0: [552 611 623 639 651 656 665 671 677 682 688 689 696 699 701 703 706 709 711 712 714 717 719 720 722 724 725 727 729 734 735 740 741 742 745 746 752 754 755 758 760 767 768 771 782 789 813 784]
1: [279 360 381 404 432 453 457 458 460 481 485 496 504 510 513 516 527 530 542 544 546 549 550 556 558 559 563 565 571 578 584 589 597 599 603 618 627 642 657 672 739 755 761 786 805 840 942 999]
2: [359 381 404 429 434 440 448 457 462 464 468 473 475 477 481 483 487 490 490 492 495 496 497 498 500 501 502 504 505 507 507 507 508 511 512 512 514 516 517 518 521 523 524 525 527 529 531 527]
3: [245 385 418 429 443 459 474 489 504 515 517 522 525 529 536 540 548 554 560 566 568 579 584 595 598 602 604 613 628 637 650 653 660 664 676 685 695 706 716 720 742 759 791 829 845 868 894 897]
4: [518 552 573 577 582 590 593 600 605 608 613 617 620 622 624 626 628 631 633 636 637 639 641 643 645 645 646 649 650 652 653 655 656 657 660 660 662 664 666 668 669 671 672 675 676 678 680 656]
5: [363 440 458 475 484 490 493 500 507 509 515 517 524 528 532 538 541 549 555 560 562 569 576 583 586 590 591 593 596 602 605 607 611 615 621 635 644 651 660 667 685 701 747 793 802 839 898 999]
6: [432 488 500 505 509 520 525 533 537 544 546 548 553 557 566 568 572 576 577 581 587 592 596 601 603 606 612 615 617 626 626 631 640 644 655 661 665 673 678 682 696 703 734 750 769 809 831 999]
7: [569 609 615 628 640 647 654 660 663 670 675 678 680 687 689 695 697 704 707 709 712 715 717 720 723 724 727 729 731 732 735 737 738 741 746 751 759 762 765 772 776 781 784 798 807 818 840 848]
8: [291 414 418 443 448 459 464 466 469 478 481 486 488 491 494 505 511 519 530 531 533 537 541 543 549 555 564 566 573 575 580 587 592 598 608 612 625 647 663 690 697 700 725 752 814 911 999 999]
9: [374 423 447 465 468 475 479 492 502 506 510 514 519 525 528 531 532 537 542 544 547 551 554 557 561 565 569 573 583 598 601 606 618 627 634 640 649 662 674 678 681 700 707 754 791 887 935 927]
10: [455 483 491 499 512 515 519 525 531 534 540 544 547 548 550 554 558 561 563 564 573 576 582 590 595 600 606 612 614 621 633 651 656 662 666 676 681 689 692 696 704 713 726 753 795 825 881 925]
11: [352 401 436 453 471 478 484 500 505 516 530 536 543 554 558 561 568 570 576 578 582 591 594 598 600 606 607 609 614 620 627 632 641 650 662 669 679 704 720 728 750 774 786 819 840 891 966 999]
12: [538 551 575 620 638 646 648 655 663 667 669 676 679 683 685 690 696 698 701 705 710 712 715 719 721 723 729 730 733 734 737 741 745 747 750 755 760 762 767 769 774 777 790 813 832 843 857 876]
13: [513 538 578 583 594 599 604 607 616 623 625 626 630 633 636 644 645 646 647 648 650 652 653 654 655 655 657 660 661 662 666 669 671 671 674 675 675 677 678 679 681 681 683 685 686 689 691 666]
14: [291 375 422 444 452 457 459 463 465 468 471 475 481 486 486 487 489 492 495 497 498 500 503 504 506 508 509 510 511 512 513 513 514 515 515 517 517 519 520 521 521 523 523 525 526 527 529 527]
15: [563 598 615 627 629 645 659 663 666 668 670 674 676 684 687 688 696 697 700 701 702 705 708 711 713 717 720 724 724 731 737 740 746 749 753 758 764 769 776 780 787 793 797 805 815 831 840 826]
16: [564 583 597 602 612 618 620 622 624 626 630 631 636 640 642 652 655 657 661 666 667 674 677 677 686 689 691 695 702 707 715 726 734 740 745 746 749 753 764 774 778 779 784 786 810 827 884 863]
17: [254 416 451 456 467 474 479 490 496 506 511 514 518 522 534 540 542 543 549 552 553 564 566 567 570 574 578 586 590 594 606 609 613 624 633 637 656 680 688 695 702 709 732 760 800 830 998 999]
18: [463 487 516 543 553 562 566 568 574 585 587 590 595 598 601 602 603 608 609 610 612 613 616 618 619 620 621 622 623 624 627 629 629 630 630 632 633 635 636 639 639 642 644 646 647 649 651 630]
19: [481 557 580 594 602 613 618 624 633 639 647 649 652 657 659 666 670 671 673 675 675 677 678 680 682 686 688 692 695 696 698 701 702 705 707 708 708 710 715 716 717 718 719 721 723 725 730 698]
20: [309 386 417 436 438 447 456 464 479 483 489 491 494 500 502 504 508 511 513 517 521 525 536 539 549 553 563 570 576 582 591 599 603 616 626 628 640 657 669 680 705 715 719 727 742 750 899 999]
21: [507 566 591 606 613 616 623 628 629 633 634 636 637 642 644 645 646 648 651 656 659 662 663 664 666 666 669 670 671 673 674 675 677 679 679 680 681 683 685 685 687 689 690 694 697 697 704 675]
22: [520 580 585 588 594 599 613 624 628 630 632 638 642 646 653 659 662 665 672 674 679 682 686 688 694 698 700 704 706 707 708 710 712 712 723 729 733 741 759 762 779 786 797 827 851 874 922 928]

[477 506 523 529 542 549 556 558 564 568 570 573 576 577 581 587 589 597 604 609 614 623 625 628 630 637 645 650 653 657 661 665 670 676 683 688 697 705 708 722 736 738 760 775 792 802 827 811] 10
[591 617 642 653 656 659 664 668 674 680 684 687 689 693 693 695 700 702 702 707 708 709 711 714 715 716 719 721 722 724 727 729 733 736 736 738 740 744 748 753 757 759 765 769 774 779 783 746] 0
[485 506 542 551 557 564 573 581 584 597 600 604 608 612 617 620 623 626 630 633 639 640 642 645 649 650 654 665 671 677 680 683 687 695 697 706 717 720 725 742 756 772 783 804 841 889 992 999] 22
[332 380 411 416 419 431 446 458 466 475 488 497 500 505 509 514 521 526 528 534 537 541 547 552 563 567 572 578 580 589 598 608 623 632 640 652 659 660 675 681 697 711 727 759 868 980 999 999] 8
[547 577 587 606 620 624 638 640 642 648 651 654 662 663 673 675 677 681 682 683 685 687 688 690 690 691 693 695 698 699 700 701 702 704 705 706 708 709 710 713 716 720 722 724 725 730 734 708] 19
[523 559 572 591 601 613 618 622 626 632 640 647 651 653 660 663 670 675 681 683 690 695 698 700 703 705 707 711 714 719 723 727 736 745 749 752 756 760 766 772 780 794 799 806 832 858 907 945] 22
[434 517 539 547 554 572 583 587 591 591 600 602 608 615 619 623 629 631 636 638 643 646 650 652 653 657 664 667 670 676 684 693 699 703 710 715 726 732 744 761 769 785 790 821 852 874 979 999] 22
[539 569 591 598 608 610 613 619 626 632 638 642 645 651 655 659 663 664 668 674 682 683 685 687 690 691 709 712 720 724 727 733 742 743 745 751 769 775 783 787 792 801 814 827 848 905 948 938] 22
[492 545 567 574 583 588 592 595 599 603 607 610 615 619 625 628 636 639 640 643 648 652 656 659 664 668 673 679 680 683 687 690 693 699 705 712 716 726 733 737 751 766 771 797 810 829 855 842] 16
[402 439 445 464 486 502 515 520 537 542 543 547 548 551 552 558 565 567 572 575 578 583 586 589 594 599 606 620 628 637 641 660 661 675 685 699 709 717 723 738 743 751 769 828 886 985 999 999] 11
[512 561 583 591 596 603 610 614 619 621 623 628 630 635 641 642 646 653 654 658 662 668 671 671 674 676 677 684 687 692 692 699 702 704 710 719 732 741 751 753 762 767 790 806 824 836 861 978] 22
[573 583 597 608 613 623 629 636 638 645 655 657 663 666 669 673 680 684 687 689 690 692 694 696 699 701 702 704 704 705 706 708 709 712 713 715 716 717 718 723 724 726 729 730 734 739 744 716] 19
[515 551 575 584 595 597 606 617 624 634 643 649 654 663 668 671 675 681 682 689 697 702 706 710 711 716 718 721 723 729 732 738 742 751 753 755 763 776 789 804 821 830 860 878 917 966 999 973] 22
[362 394 412 425 430 443 456 465 472 479 484 492 496 499 504 509 513 516 521 527 529 532 538 540 548 550 554 561 565 572 576 581 587 592 596 608 613 626 639 654 661 699 707 729 759 792 830 921] 20
[622 649 655 658 664 665 669 674 685 687 691 692 695 696 698 701 703 706 709 710 712 714 717 719 721 724 725 727 730 730 731 732 736 736 741 744 748 750 752 754 758 760 766 771 779 782 789 751] 0
[489 526 534 546 561 574 579 580 587 592 593 597 601 606 607 608 615 617 621 628 632 636 638 647 653 657 661 666 671 674 681 683 683 684 690 693 704 709 721 730 741 748 763 793 822 851 913 999] 22
[404 465 479 492 495 500 512 517 521 523 527 533 536 542 543 548 552 554 556 560 569 575 581 584 591 594 599 605 611 615 626 632 636 638 652 657 663 677 690 697 716 724 739 772 785 856 888 915] 10
[193 336 414 441 468 472 478 482 489 490 492 494 495 495 497 497 499 501 501 504 507 509 511 512 513 515 516 517 520 521 524 524 526 528 529 531 532 532 533 536 536 537 540 541 542 543 546 540] 14
[527 581 584 607 617 623 627 636 643 647 656 661 665 667 670 673 675 675 677 680 683 686 687 688 692 693 695 697 698 701 702 703 704 705 708 710 711 712 716 718 721 723 724 725 727 730 737 710] 19
[410 452 462 472 485 490 496 506 511 517 519 526 530 534 538 541 546 550 561 562 566 568 572 574 580 582 585 588 597 601 605 609 611 613 625 631 641 651 657 667 686 711 758 800 828 856 956 999] 5
[512 587 626 637 652 654 665 670 675 680 685 687 692 697 700 702 704 707 709 710 711 712 712 716 723 726 729 731 733 737 737 740 742 744 746 749 750 753 756 756 759 761 763 764 769 776 783 746] 0
[452 535 575 607 622 628 633 642 650 654 656 663 666 669 673 677 679 682 683 688 689 692 693 694 695 697 698 701 702 707 710 712 715 717 717 719 720 721 721 722 725 727 729 731 735 740 743 714] 19
